0: [153 120 115 133 126 156 121 158  32  81 167 157 134 146 102 204  63 175
 117 138 122 121  94 118 110 159 101]
1: [112  76  86 142 145 152 121 146  50  28 226  85 165 237  91 187 165 139
 112 118 154 135  56 121 149 155  99]
2: [149 137 111 120 143 122 108 122 125 172 133 148 138 141 130 127 109 128
 141 130 113 107 112 117 141 112 171]
3: [148 133 119 125 129 133 100 159 123 137 109 159 136 108 142  89  64 141
 160 145 118 141 135 115 121 110 176]
4: [101  92 116 141 128 127  99 157 150  98 126 110 148 140 125  95 192 100
 103 139 128 158 101 190 156 127 119]
5: [116 112 164 118 124 108 103 136 110 107 112 120  96 111 138 171 151 137
  83 165 138 145 134 160 127 147  92]
6: [133 142 154 120 115 104 103 119 198 162  76 150 114  85 156  47 133 104
 131 149 104 144 155 149 135  90 165]
7: [124 173 200 126 104  76 123  79 234 195  44 174  60  53 182  90 129  89
  77 120 104 154 188 153 110 120 116]
8: [162 164 112 122 151 126 144 110 158 173 100 172 133 108 135  71  63 118
 167 138 115 123 103 108 115  99 176]
9: [118 119 117 106 128 126 136 159 145 129 114 104 149 108 128  75 124 130
 136 132 132 143 138 150 126 139 133]
10: [117 135 118 123 130 110 119 141 168 143  94 126 136 100 149  51 166 111
 128 128 118 157 140 177 135 112 150]
11: [136 114 128 127 136 111  99 142 137 150  96 125 118 118 137 105 124 124
 131 150 121 128 138 148 142 133 149]
12: [117 168 165 102 118 110 169 127 157 142 117 142 115  70 134 101 117 138
 130 117  99 145 140 150 119 117 121]
13: [130 124 102 121 123 171 149 176  22  77 178 151 150 131 101 215  70 189
 143 126 135 143 120  72  72 149  96]
14: [123  64 137 161  90 184  75 158   0 109 125  97 139 151  97 255 134 157
 131 157 136 118 215  73  61 212  61]
15: [134 161 161 154  86 121 150 125  82 111  99 132 117 107 131 212 115 133
 123 137 116 139 161 123  68 142  93]
16: [111 148 176  67 125 108 157 104 204 187  95 127 111  47 140  39 175 118
 131 123  96 177 139 174 115 110 126]
17: [130  41 114 157 145 136  53 120  28  61 180 103 124 229 118 255 171 137
  74 154 164  98 107 107 139 182 104]
18: [175 156 105 122 136 138 132 152 113 149 113 165 121 112 130  99  61 139
 169 134 114 113 115 120 120 111 165]
19: [125 109 154 129 125  79  92  77 160 137 115 118  66 110 156 141 178 106
  65 170 119 125 101 179 149 146 121]
20: [ 74 179 155  78 109 129 185 113 180 108 131  95 152  94 148  13 164  90
 148  85 144 178 113 150 149 113  96]
21: [166 161 107 124 145 121 130 118 138 173 111 163 130 114 133  89  81 131
 157 129 103 108 114 126 127 103 176]
22: [ 87 185 172  87 118 128 198 102 196 158 104  97 138  50 166  16 187 102
 135  80 129 161 146 170 144 110  94]

[101 168 235 102 107 105 167  99 186 145  88 141  87  56 154 121 142 128
  96 131  99 159 155 160 103 126  89] >> 12 7 16
[145 118 111 148 106 187 124 193  12 103 146 159 161 147  73 224  55 175
 187 124 115 120 145  64  66 162 103] >> 13 0 14
[136 123 159 129 132  81  93 110 176 153  98 106  84  93 168 103 159 119
  98 158 130 120 113 171 141 138 139] >> 19 11 10
[139 147 150 108 122 102 114 117 188 180  80 158 121  87 152  65 136 116
 140 139  92 136 147 148 133  88 161] >> 6 10 11
[115 150 170  96 119 116 162 137 149 113 143 131 120 104 127 133 129 141
 129 128  95 144 121 149 122 127  98] >> 12 9 5
[124 160 168 118 116 124 146 149 121 131 110 153 125  85 123 147  93 148
 138 128 106 142 137 138 110 128 115] >> 12 15 11
[125  72 132 140 105 163  72 157  29 101 140  96 125 156 114 255 154 143
 107 167 148 130 169  92  90 178  84] >> 14 17 0
[137 137 139 117 129 104 108 120 174 171  89 143 113  99 152  70 131 120
 132 143 104 131 140 148 135 104 160] >> 6 11 10
[ 98 158  82 170 138 176 231  97 154  76 213  72 128 211 106 103 139  97
 134  61 237  71  90  61 176 104  91] >> 1 20 9
[108 104 170 163  68 163 125 142  18 118 100 117 123 123 101 255 147 137
 133 139 112 138 231  97  38 189  41] >> 14 15 13
[104 124 103 129 137 152 169 120 157 105 139  92 154 155 130  72 150 102
 149 101 177 152  97 117 144 117 127] >> 9 4 20
[142 111 146 108 154  79  99  86 151 160 125 132 106 120 158 140 160 111
  78 148 116 106 101 174 163 140 141] >> 19 11 5
[107  76  56 158 111 181  76 179  94  63 176  98 172 179 102 153 131 154
 123 146 142 142 125 103 139 127 143] >> 1 0 4
[129 176 174  81 125  99 184 122 163 134 123 155 105  77 128 103 120 139
 122 107  99 131 130 149 107 103 111] >> 12 16 9
[ 92 149  78 152 122 183 181 134 148  60 186  81 171 155 114  94 135 137
 119 116 208 146 104  84 176 125 104] >> 9 4 1
[122 124 149 112 157  84 132  98 164 134 129 124 122 126 128 132 182 118
  76 132 122 117  89 194 153 126 134] >> 19 4 11
[147 190 169 117 118  97 149 100 213 191  80 174 114  68 158  42 130 108
 141 108  75 131 159 155  96  79 153] >> 6 16 12
[ 86  95  64 156 156 105 164 119  69  43 231  68 166 254  80 159 177 110
  94  87 191 123  36 109 178 168 107] >> 1 17 4
[118  71 138 175  56 197 107 162   0 105 124  93 154 152  70 255 124 151
 151 155 122 132 246  55  36 218  48] >> 14 13 15
[159  59 110 157 151 126  50  69  13 104 183 105 130 237 110 255 153 120
  80 148 167  61 120  77 156 193 104] >> 17 1 0
[124 146 176 132 110 144 141 151  76 104 120 147 122 104 117 203 106 157
 127 129 110 143 159 126  79 139  74] >> 15 5 0
[134 100 214 132 105 108 121 142 109 141  72 140  65 133 176 200 154 126
  91 133 105 168 153 152  98 155  87] >> 5 15 19
[132 107 106 149 144  92  76 127 151 150  97  99 104 150 146  79 142  99
  99 159 139 129 134 168 150 153 151] >> 11 10 4
[103  83 127 221   3 220  88 157   0  76 147  58 150 159  66 255  99 183
 137 154 123 104 255  27  47 228  46] >> 14 13 15
[ 82 188 213  92 103 118 211  86 214 166  97  97 129  50 191  11 208  95
 116  78 141 154 139 190 154 100  87] >> 22 20 16
[109 170 227 118  96 107 176 108 182 141 104 123  82  59 166 114 130 136
 114 123 114 161 167 156  98 122  83] >> 12 16 7
[130 102 109 126 140  84  81 123 164 151 105 133 110 134 157  94 154 117
 109 156 135 127 131 160 159 137 150] >> 11 10 19
[127 138 174 145 109 137 128 145  90 110 140 148 123 107 112 210 102 147
 136 131 114 135 141 121  69 140  65] >> 15 0 5
[141 137 134 112 127 104 110 115 179 170  87 163 131  95 147  68 125 123
 141 137 109 145 148 130 117  93 178] >> 6 10 21
[128 136 159 123 122  90 103 113 203 178  72 142 101  91 167  49 151 104
 118 147 106 140 160 159 132 106 159] >> 6 10 16
[140 104  40 155 150 170 146 151 101  73 202 106 144 210  82 122 107 139
 167 115 154 100  93  93 148 122 155] >> 1 2 0
[159 166  80 157 136 162 157 153 123 128 153 144 131 146 106 118  34 153
 186  90 122  89 117  65 111 117 160] >> 18 21 3
[121 148 157 105 123 107 155 125 174 143 109 136 121  91 134  84 141 127
 132 128 100 148 124 172 137 112 121] >> 12 10 9
[ 93 145 255 124  89 103 195  71 231 180  72 148  71  46 200 112 132 121
  79 110 105 138 162 171  74 110  91] >> 7 16 12
[ 93 112 108 117 124 150 148 139 139  79 151 104 165 143 117  63 197 110
 135 104 162 168  91 144 155 122 105] >> 4 9 20
[140  67 141 126  90 183  80 137  47 143 128 130 142 135 134 217 151 138
 153 144 131 142 207  76  65 184 110] >> 14 15 13
[121 163 166 101 122 124 179 136 140 123 119 133 125  78 136 112 102 155
 135 114 112 150 134 141 120 125 100] >> 12 9 11
[162  77 130 137 161 111  63  67  68 135 180 131 123 207 132 255 157 106
  85 135 143  74 102  84 142 158 113] >> 17 0 1
[150  93  96 115 150 112  79 155 100 159 112 135 142 126 138 147 104 145
 137 128 137 107 114  89 133 124 159] >> 2 11 3
[115 173 183  90 117 106 185 127 163 140 116 144 115  56 133 108 118 148
 125 121  94 153 133 156 123 106 106] >> 12 16 9
[149  83 155 108 133  90 103  81 101  94 161 119 140 203 112 212 181  94
  89 130 167  71  77 117 187 147 128] >> 17 1 5
[122 144 135 115 137 104 139 107 187 166  96 127 127 107 147  51 171 101
 125 115 113 136 132 174 142 102 143] >> 10 6 16
[163  54 102 165 167 128  26  94  38  99 188 112 125 255 115 255 149 115
  77 141 181  48 135  68 178 176 115] >> 17 1 0
[118 180 203 152 113  99 146 137 138 132 112 154 127  66 121 131  96 163
 145 133  81 146 138 119 119 109 117] >> 12 15 3
[133 167 177 121 118  87 126 112 212 188  58 160 104  63 163  45 120 112
 129 130  92 137 171 147 119  98 164] >> 6 7 16
[127  81 113 167  77 179  81 119   7 116 154 109 149 150 108 255 139 148
 114 158 139 114 216  46  66 193  81] >> 14 13 17
[125 143 169 116 112  97 104 122 196 165  67 147 106  90 160  54 139 110
 126 142 103 144 170 150 132 107 160] >> 6 10 11
[117  78  94 145 140 128  87 150 135 105 130  93 134 165 119 100 197 110
 108 141 133 162  88 184 164 146 146] >> 4 11 9
[145 107  94 137 153 101  89 111 136 155 114 121 118 148 150  96 148 113
 116 142 137 110 122 144 144 133 172] >> 11 2 10
